rotation ticks, each row followed by its count of ticks:
The counts run from 0 to 565.
 29   2  26  37 -23  -9 -12 -21  18  26  23  -4   5 -23  13  25   3 -32  53  62 -20  24 -57 -11   5  37   7  11  38  22  24 -17  32 -24  10   8  -7 -27   7  -4 -18  -1  10  20 -23 -51   0 -31 -12 -15 -32   1 -> 243
 50  14   9  51 -20 -26 -16 -27  16  23  17 -19  22  22  45  36 -18 -34  21 -14 -35  29 -25  14  -3  42  22   0  40  46 -20  -2  41 -33  14   5  18  -8  16   3 -18 -14  -5 -17  -3 -18   8 -12 -17 -29 -15  16 -> 211
 34 -18  -7  46 -54  -2 -24 -27  14   9   3  -3  19  -4  38  15  -7   4  -5  28 -47   9 -20  -6 -16  53  14  12  14 -11 -30 -54  31  -6 -10   0  36  11  33  24 -51 -15  -5  -4  -7  -7 -15 -42   1 -36 -27   6 -> 66
 27 -13   1  24 -31 -24 -44 -24  10  58  17 -43   8 -26  21  29 -40 -33  27  23  -7   7 -30   3  21  33 -20  -5  -9   2 -10 -37  47 -19 -12  11  22   8  19  26  -6   1  25   7 -35 -21   1 -47  20  -1  26   8 -> 155
 30   2   3  34 -24 -13 -75  11   2  28  24 -42  11 -44   8  52  23 -21  28  19 -18  -2  -7 -14  11  44   3 -11   4  30 -10  -8  44 -36 -13  -6 -14 -31  -1  10 -10  -6  12 -16 -12 -26 -10 -54 -14   0 -22  -8 -> 370
 13 -11  40  23 -38  -9 -18 -42  -2  41  20 -38  28  15  30  39 -32 -36  28  18 -13  -1 -13  -4 -25  37  22 -15  14   5 -11 -18  31 -45  11  41  30  -7  38   2 -20 -12  -8   7 -50 -25   4 -13  -4 -24   1  35 -> 18
  7  13  22   9  -5 -12 -37 -18   1  45  20 -35  27  -6  46  48 -28 -45  44   6 -12  17   1   3  -4  44   5 -31  26  40   8 -11  39 -53   0   8  36 -17  15 -19   2 -18  10  -3 -35 -37  -5 -26 -21 -19  -2   7 -> 16
 20   7 -18  20 -27   2 -15 -39   9  29  34  14  29 -30   6  29 -22 -40  42  23 -34  23 -44  24 -30  16 -10   1  -4 -18  -2 -46  45 -31  33  18  14   9  -9   3 -19 -40   0  31 -29 -16 -29   2 -24  15 -31  -2 -> 138
 14 -24  10  27 -36 -21 -54  18  -3  40 -19 -12  -4 -63  -2  40 -14 -34  12   9 -22  43  -9 -13  -3  62  14   6  -3   9   7 -31  31  -7  -5   7  21   5  13  -7 -26 -15   5   7 -20  -5   5 -27   0  -9 -49  17 -> 46
 52 -10  18  42 -50 -31 -22 -27  24  20  11 -19  37 -29  28   3 -40 -38  34  -4 -22  17 -44  16  37  32  24   4   4   9 -16 -38  48 -21   1  -9  13  -1   4   0 -29 -15   2   0 -30 -24 -11 -18   5 -19   5 -24 -> 462
 11  -1  -8  33 -30  11 -28  -1 -38  28  -7 -11  16 -39   7  24   0  -9  23  17 -32  -2  -8   1 -17  30 -20  12  -7   4  -5 -55  44 -10  26 -39   3  23  16  31 -46 -22  19  49 -35 -16 -12 -43  -9  -5 -40  11 -> 172
 21   6   6  27 -28   6 -52   5  12  20  37 -13  32 -28  19  39  -6  -8  49  36 -14 -16 -15  -2   4  14   0 -34   0  13  -8 -31  52 -43 -15   1   4 -23   8  19 -14 -11   1  14 -13 -54 -28 -41 -36  18 -13 -22 -> 256
 12 -16  15  48 -19 -18 -27  21  19  45 -15   1  -3 -36   6  41 -29 -28  25   6 -30  50   1 -16 -17  58  21   1  17  18  13 -16  56 -27   6   7  23   7   6  12 -36 -13  -1  14 -21 -30  22  16  -6  -8 -40   7 -> 435
  5   5  15  33 -10  -9 -34 -32  12  33  27 -18  10 -23  32  48   1 -35  43  43  -7  27 -21   6  13  68  16   5  35  22   9 -14  40 -27  -6  10  27 -35  -1 -40   1 -23   0  -8 -30 -33  -4 -16 -13 -13 -29  -8 -> 129
 35  21 -18  15 -42  -3 -60  -1  -7  28  12 -43  21 -32 -30  23  15 -12  39  27 -43  20  -5  -1 -26  36 -16   4 -13   1   7 -25  39 -39   8   8 -21  -5   9  23 -22 -18  25  19  -4   4 -21 -13 -19  -3 -51   0 -> 365
 29   4  -5  38 -14   4 -23 -29 -15  45  29 -21  19   8  15  44  -9 -16  -4  15  -9   5 -10  -4 -41  26 -11   5  15  35 -13 -23  52  -7  25   4  26  -2  41  49 -20 -20   8  35 -23 -43   2 -21  -4 -19 -17  52 -> 419
 39  11  -2  22 -34  -2 -28 -13  31  27 -14 -51  37 -11  23  -3 -48  -2  30  19 -35  62  22   3 -21  25  35 -24   8  -3   7 -34  41 -26   1  35  21 -10  22   9 -13  -6   1  15   4 -28 -20  -3  -2 -24 -18  11 -> 329
 27  31 -24  11  -9  20 -19 -51   5  34  17 -21  40 -10  18  22 -26  -5  29  48 -26  38   8  28 -14  53 -15  17  38 -11   1 -27  44  -7  19  -3  17  -3  18   0  -4 -36  19  21 -26  -6 -12  -3  13 -10 -47   8 -> 525
 38  -2  -3   7 -18 -21 -13  -1  14  11   4 -12  18 -35   2  33  10 -46  41  17 -38  20 -38 -32 -21  47 -15   8  -2  24  23 -28  48 -43   4   8  41  -5  16  -7 -48 -17  32  28 -11   4   0 -27  15 -22 -26  -6 -> 239
 48  24  -8  28 -16 -30 -48 -12  16  47  19 -42  30  -8   0  18  -7 -24  12   1 -12  43 -23   2   3  25 -19 -10   6  57   5  -3  58 -29   3  -1  -8 -39  20  25 -10 -24   5  -1   3 -46 -17  -7   6  -7  -9  21 -> 223
 41 -19  16  31  -9 -27 -40 -17  -5  39   0 -49 -11 -44  27  21  14 -30  12  13 -22  19 -14  -6  15  43 -12  -4   3  33   0 -37  37 -19  -7 -20 -13 -45   5  16 -34  -9   4 -18 -34 -19  -3 -56   2   0 -24 -10 -> 483
  9 -11  25  33 -47 -12 -51  19 -10  39  -4 -16  -5 -60   5  36 -24 -17  20  22 -15  51   0 -10  16  64  25   6   9  12  13 -28  26  -5  -1   7   1  -6   9  -5 -22  -8   7  15 -28 -13  -5 -42  -3  -6 -54   7 -> 47
 44  -8  10   2 -49 -19 -19  -4  15  19  12   6  27 -36   5  14 -48 -36  17   2 -40  60 -31   3  -8  32  -4  -8  -9  15   2 -56  28 -16   0   8  12  -9  26   1 -41 -30   0  18 -10  -8 -31 -36  -4  -8 -40  -3 -> 468
 15  20  -7  30 -23   2 -26  -7  24  29  25 -20  13  -5  35  31 -30  -6   6  16 -31  38  34   4 -40  58 -16   2  -1   3  -5 -15  21 -19  -7 -11  18  -8  11  30 -51 -68   7   2 -28 -23 -19 -10   3 -26 -28  -3 -> 536
 37 -14   4  12 -23 -12 -29 -28   5  20  16 -34  27   1  20  31  -6 -23  -2 -11 -48  18   4 -33 -47  23  16 -29  -5  18 -11 -47  42 -57   7  12  27 -31  25  20 -32 -19  -2  -3 -11 -15 -24 -12 -13 -28 -27  18 -> 340
 58   5 -20  20  -8  14 -15 -46  32  25  13 -25  35 -14  21  49 -25  -9  16  46 -19  30  13  -4 -17  34  26  -3  39 -20  -8 -15  43 -12  11  39  48   8   9  18  -5 -27  -4  -5 -13 -22  -2  -4  19 -14 -34  14 -> 523
 30  -7   6  33 -15 -16 -73  15   9  30  17 -19  15 -62  -3  41  14 -25  26  19 -23   4 -21 -22  16  40  -7 -15   4  15   0 -16  45 -44 -13 -12 -14 -24 -14  21 -24 -27   7 -12 -11 -29 -18 -40  -6   6 -28 -20 -> 369
 33   7 -32  31 -33   7 -40 -40 -10  46  32 -13   4 -13   7  33 -23  -8  10  21 -33   4  -4  28 -31  42 -28  11  -4  -9 -25 -47  42  -7   5 -14   4  34  22  56 -14 -21  30  17 -21  -7   2 -17 -15  -2 -16  15 -> 284
 32  16   0  28 -50 -18 -36 -13   5  33  38 -32  33  21  -9  24 -13 -10   0   4 -29  26 -16 -22 -37  26 -21  -8  -2  34 -13 -16  46 -44  12  18  -6 -36  34  28 -25 -21   5  27  -4 -15 -23 -25   4  -7 -20  35 -> 225
 14  14   5  30 -23 -13 -42 -26  -3  32  25 -47  -4  -2  18   8  12 -10  34  27 -53  33   2 -23 -31  52  -8  -8  19   2  23 -21  29 -54  16 -15 -33 -43 -11  13 -23 -25  22   9 -22 -10 -15 -35  -9 -14 -26   9 -> 230
 -5   9  14  19 -11 -21 -34   1  11  56  24  -5  15 -33  21  27 -46 -29  30  22 -17  54 -27 -22   2  41  -6 -13  21  25  35 -10  37 -26  14   0   1 -14  -9  -6  -2 -27  15  23 -32 -47 -15 -38  10  -8  -8  14 -> 551
 13  16 -15  19 -30  -6 -45   3  -1  47   3 -18  15 -24  17  27 -55  -8  37  21 -43  47   2 -12  -6  55 -13  -1  24 -15  13 -13  37 -19  16   2   2  37  -1   8  -2  -8  38  29 -13   4   5 -55  18 -12 -27  14 -> 297
 18  14  -6  25 -27 -11 -38 -28   1   3  14 -19  14 -24  46   7 -12 -26  45   2 -61  41  -3  15  -9  59  25   3   9   3  11 -43  27 -41   8 -20  15  -3 -17 -22  -7 -23  22  -5  -8 -14 -23 -17 -25 -44 -22 -25 -> 458
 47  11 -27  37 -38  14 -44 -35  -2  35  43 -48   5 -13   7  28 -15  -4  17  27 -22   9  20  30 -27  31 -10  10  -5 -10 -22 -42  36   2  13   1   6  24  19  61 -16 -19  24   8 -18 -19  -6 -21 -15  -5 -19  14 -> 283
 16   8   7  32  -8   2 -27 -31   0  33  16 -14  34   0  37  53 -10 -16  27  39 -11   5 -17  12  17  53  -2  -1  63  20 -20  -1  49 -25   4   9  25 -15  34 -23   1 -10  -6  -7 -22 -23  10 -32   0  -5 -36  18 -> 519
  0  -5  16  44 -27  -7 -31  -6 -12  24  10  -7  17 -49  12  17  -8 -17  17  11 -28   7 -24 -26  -8  25  -8   2 -14   7  18 -45  56 -29  25 -38  10 -13 -11  14 -49 -33  18  43 -46 -44 -19 -26   9 -13 -16 -11 -> 562
 26 -13   9  33 -48 -19 -50 -14   4  20  23  -9  22 -10   0  42  17 -15  11  35 -29 -25 -48 -35  -3  50  -4  14  15   1 -26 -14  32 -41 -11  22  20  -9  36   8 -28  -8  13  -5 -14  -1  -5 -42   6 -19 -24  15 -> 373
 44  13  -1  24 -19   4 -47 -39  -8  25  17 -19  50 -33  22  40 -32 -30   6   7 -14 -14 -27   5  -6  16  -3 -12  22  -5 -32 -21  15  -4  21  -8  13  33   7  39 -24 -50  -2 -17 -39 -41 -23 -35   9 -18 -19  15 -> 280
 39   8   7  23 -39  13 -41 -19 -19  26   7 -48  39 -35  14  18 -25  -8  11  32 -14  -1 -14 -25 -10   6   5  -9   4  -4  -4 -35  33   3  26  -1   7  26  15  36 -23 -18  23  28 -34 -45 -23 -59  21 -31  -5  24 -> 167
 19  -1  12   6 -15   0 -34  -2 -15  40  14 -17  -1 -49  29  40 -34 -31  24  25 -22  41 -13 -17  -6  23  -2 -22  20  12  29 -38  23  -7  24   4   2   7  -7   7  -5 -10  17  23 -29 -39 -20 -79  -2  -1 -24  15 -> 162
 23  15   9  19 -27  15 -13 -24  10  10  23 -19  66   4  23  46 -43  -4  19  30 -15  -3  -4 -25   0  34  11 -11  45   0 -23  -6  44 -32  20  29  41   8  32  -5 -21 -23  -1   4 -22  -9 -12 -45  22 -16 -30  10 -> 521
 31 -13   3   0 -24  20  -6 -32   1  33  34   7  21 -25   7  65 -34 -29  12  22 -21  16 -17   1 -24  30  -2  -1   7  -3 -11 -56  33 -13  17  31  44   6  35   8 -23 -20  -3  21 -36  -1  -9 -39  -2  11 -47  19 -> 273
 27  24   5  16 -25  19 -29 -34 -21  33  39 -28  15 -24  34  48 -24 -23  24  30 -14  24  10  31 -17  31   2 -10  31   9  -5 -27  15  -3  32   5 -11   0   6   7  -3 -28   2   3 -42 -33 -19 -48 -38   1 -47  17 -> 277
